One turn moves every row onto another: examples first, then more rows asked
komil: [ 0.68  1.43 -2.42 -0.55 -0.26  0.80  3.29  0.59 -2.19 -0.41 -1.29  0.41
  1.83  0.11 -3.48  0.89 -0.63 -1.94 -0.93 -1.90  0.71  0.62 -1.30  0.05
  2.13  2.28  0.99  0.23  1.49 -1.50 -3.97  1.10 -1.04  1.69  0.30]
Pud: [ 0.09  1.15 -3.51  0.19  0.83  2.01  1.89  1.66  0.06 -1.94 -0.61  0.02
  1.26 -0.11 -1.91  0.42 -0.75 -0.51 -2.03 -1.11  0.90  1.62 -3.84  0.18
  0.07  1.52 -0.48  1.31  0.09 -2.53 -1.20  2.74  0.40  0.79 -0.59]
defi: [-0.37  1.02 -3.71 -0.86 -2.61  1.80  4.75  0.73 -0.65 -0.50 -0.25 -2.60
  2.09  1.99 -2.60 -1.04 -0.93 -2.35 -1.66 -0.55  1.19 -0.36  0.57 -0.77
  0.45  3.41  1.79  0.67 -0.24  1.56 -1.22  1.45 -1.17  1.96 -0.47]
bivo: [-0.21 -0.77 -1.22  0.20  0.33  0.96  0.60  1.28 -1.54 -1.10 -1.57 -0.03
  0.08  0.41 -2.98  0.37 -0.30 -0.97 -1.55  0.01 -0.36  0.97 -0.53  0.38
  0.88  2.02  0.68  1.89 -0.82 -1.23 -2.83 -0.36 -2.86  1.78  0.07]
Nos: [ 0.93  1.25 -1.65 -0.45 -0.54  1.43  1.81  1.61 -1.36 -1.63 -0.68 -1.15
  2.74 -0.02 -3.67  0.18 -2.81 -2.12 -2.15 -1.29  0.13 -1.12 -0.49  1.06
  1.24  2.49 -0.36  2.01  1.21 -0.77 -2.17 -0.92 -1.91  0.17  2.11]
sinif: [-0.25  1.19 -0.28 -1.66 -1.86  0.81  2.39  0.93 -0.72 -0.45 -2.13 -2.67
  2.27 -1.54 -2.89 -0.88 -1.02 -3.07 -1.91 -0.82  2.63 -1.56 -0.96  0.31
  0.99  2.26 -0.08  2.57 -1.89  0.03  0.86  1.35 -0.85  1.55 -1.64]
metol: [ 0.29  1.23 -3.49 -0.15 -0.76  2.51  0.96  1.35 -1.32 -1.33  0.58 -1.90
  2.27 -0.31 -1.24  0.14 -2.19  0.06 -1.80 -0.30  0.33  1.14 -2.55  0.01
 -0.37  1.59  0.01  1.42  0.72 -1.45 -1.32  2.99  0.91  0.07  0.97]
nolel: [-1.24  1.50 -0.42 -1.82 -1.74  1.83  4.00 -1.02 -1.17  0.74 -0.81 -2.66
  2.50 -1.07 -1.01  0.05  0.04 -1.94 -2.20 -0.10  1.24 -0.83 -1.94 -0.74
  1.35  1.70  1.78  2.28  0.40 -1.14 -0.58  2.36 -0.90  2.06 -2.55]
susu: [-0.80  1.00 -2.78 -0.82 -1.04  2.80  5.19  1.12  0.57 -1.42 -1.16 -1.12
  1.94  2.25 -2.00 -1.37 -2.26 -1.48 -2.32  0.37  1.27 -0.54 -0.39 -0.93
  0.67  3.50  0.81  2.65  0.81  0.35  0.61  0.32 -1.67  1.51 -1.01]
pelog: [-0.10  0.40  0.43 -0.86 -1.57  0.65  2.49 -1.23 -0.39 -1.70 -0.56 -4.38
  1.34  0.55 -2.03 -0.30 -0.09 -2.24 -2.25 -0.41 -0.04 -0.98 -2.10 -0.76
 -0.34  2.35  1.03  2.58 -0.69 -0.27 -0.16  1.36 -2.57  0.55 -2.36]
zomid: [-1.27 -0.51 -1.77  0.74 -0.48  2.74  2.66 -0.61 -0.71 -0.47 -2.82 -0.01
  2.80  0.82 -2.21  0.25 -0.41  0.48 -1.50 -2.01  0.73 -1.92 -1.36  1.82
  0.87  0.65  0.16  1.76 -0.21 -1.66 -0.78  1.49 -0.66  1.89 -2.90]
sesa: [-0.40  0.51 -3.28 -0.22 -1.79  1.37  3.16  2.31 -1.46 -0.57  0.60 -3.16
  2.52  2.04 -2.78 -1.46 -0.43 -2.49 -0.99  0.85  1.18  0.76 -0.80 -1.70
  1.20  2.79  0.73  0.94 -0.79 -0.42 -1.16  0.88 -2.46  2.59 -2.09]
luga: [-1.25 -0.10 -1.76 -0.24  0.00  1.03  4.29  0.86  0.62 -1.27 -1.30 -2.24
  3.08  2.60 -2.45 -2.06 -0.97 -1.53 -0.72  0.93  1.04  0.88 -0.65 -0.88
  2.27  2.57 -0.38  0.93  0.21 -0.04  0.58  0.87 -2.49  2.40 -1.92]
Nepo: [-0.07 -0.33 -0.65 -0.74 -0.33  1.07  2.05 -0.29 -1.09 -0.41 -1.15  0.11
  2.32  1.44 -2.28 -0.62 -2.64 -0.64 -0.93  1.24 -0.23  0.87 -1.64  1.21
  1.53  1.33 -0.23  2.01  2.27  0.21 -3.23  1.03 -0.92  1.35  0.99]
tez: [ 0.11 -0.51 -2.50  0.82 -2.71  2.81  1.96 -0.58 -1.46 -1.78 -1.70 -2.62
  0.71  0.94 -1.65 -0.51 -0.82 -0.41 -2.85 -0.36 -1.30 -1.93 -1.53  2.17
  0.28  1.37  0.93  2.19  1.36 -0.84 -1.30  0.85 -0.02  1.19 -1.37]
neri: [ 1.53  1.24 -2.43 -0.20 -2.54  0.59  0.77  0.26 -3.22 -1.98 -1.93 -2.82
  2.24  1.99 -2.58 -0.74 -1.25 -2.50 -1.78  0.12 -0.57 -1.67 -1.89  0.57
  0.29  1.13 -0.60 -0.61  1.26 -0.21 -1.26  1.73  0.53  1.21 -0.99]
nime: [ 0.90  1.11 -0.29 -1.60 -2.19  0.06  3.22 -0.58 -0.69 -1.37 -1.25 -2.46
  1.97  0.81 -3.00 -1.39 -1.86 -3.03 -0.96  0.20  2.24 -0.35 -3.35 -0.69
  0.33  2.54  0.12  2.64  0.61  0.40 -0.82  2.54  0.07  0.89 -2.94]
domi: [ 0.79  0.71 -2.97  0.43  0.79  0.76  1.45  0.90 -0.27 -2.22 -0.49 -2.78
  2.93 -0.38 -1.89  0.33 -1.01 -1.07 -1.06 -2.51  0.15  1.19 -2.32  1.01
  0.36  1.58 -0.70 -0.41 -0.77 -0.87 -0.71  2.66 -0.26  0.29  1.21]
tir: [ 0.49  1.47 -1.73  0.07 -0.16  0.95  0.68  1.22 -2.67 -0.86 -2.45 -0.26
  3.97  1.32 -3.30  0.10 -1.24 -1.62 -1.18 -1.28  1.40 -1.87 -1.75 -0.25
  0.35  0.84 -1.30  0.10 -0.69 -1.72 -0.24  1.27 -0.79  1.66 -2.58]
Rovu: [-0.50 -0.08 -2.57 -0.33  0.17  1.71  1.16  0.37  0.54 -2.07 -1.56 -1.26
  0.94 -0.15 -1.94 -0.36 -0.41  0.33 -1.73 -1.21  0.17  1.02 -1.61  1.14
 -0.13  1.48 -0.47  0.57 -0.84  0.10 -0.57  3.25  0.16  0.28  1.74]

nime goes to pelog
neri goes to tez
domi goes to metol
And these:
komil goes to Nos
susu goes to luga

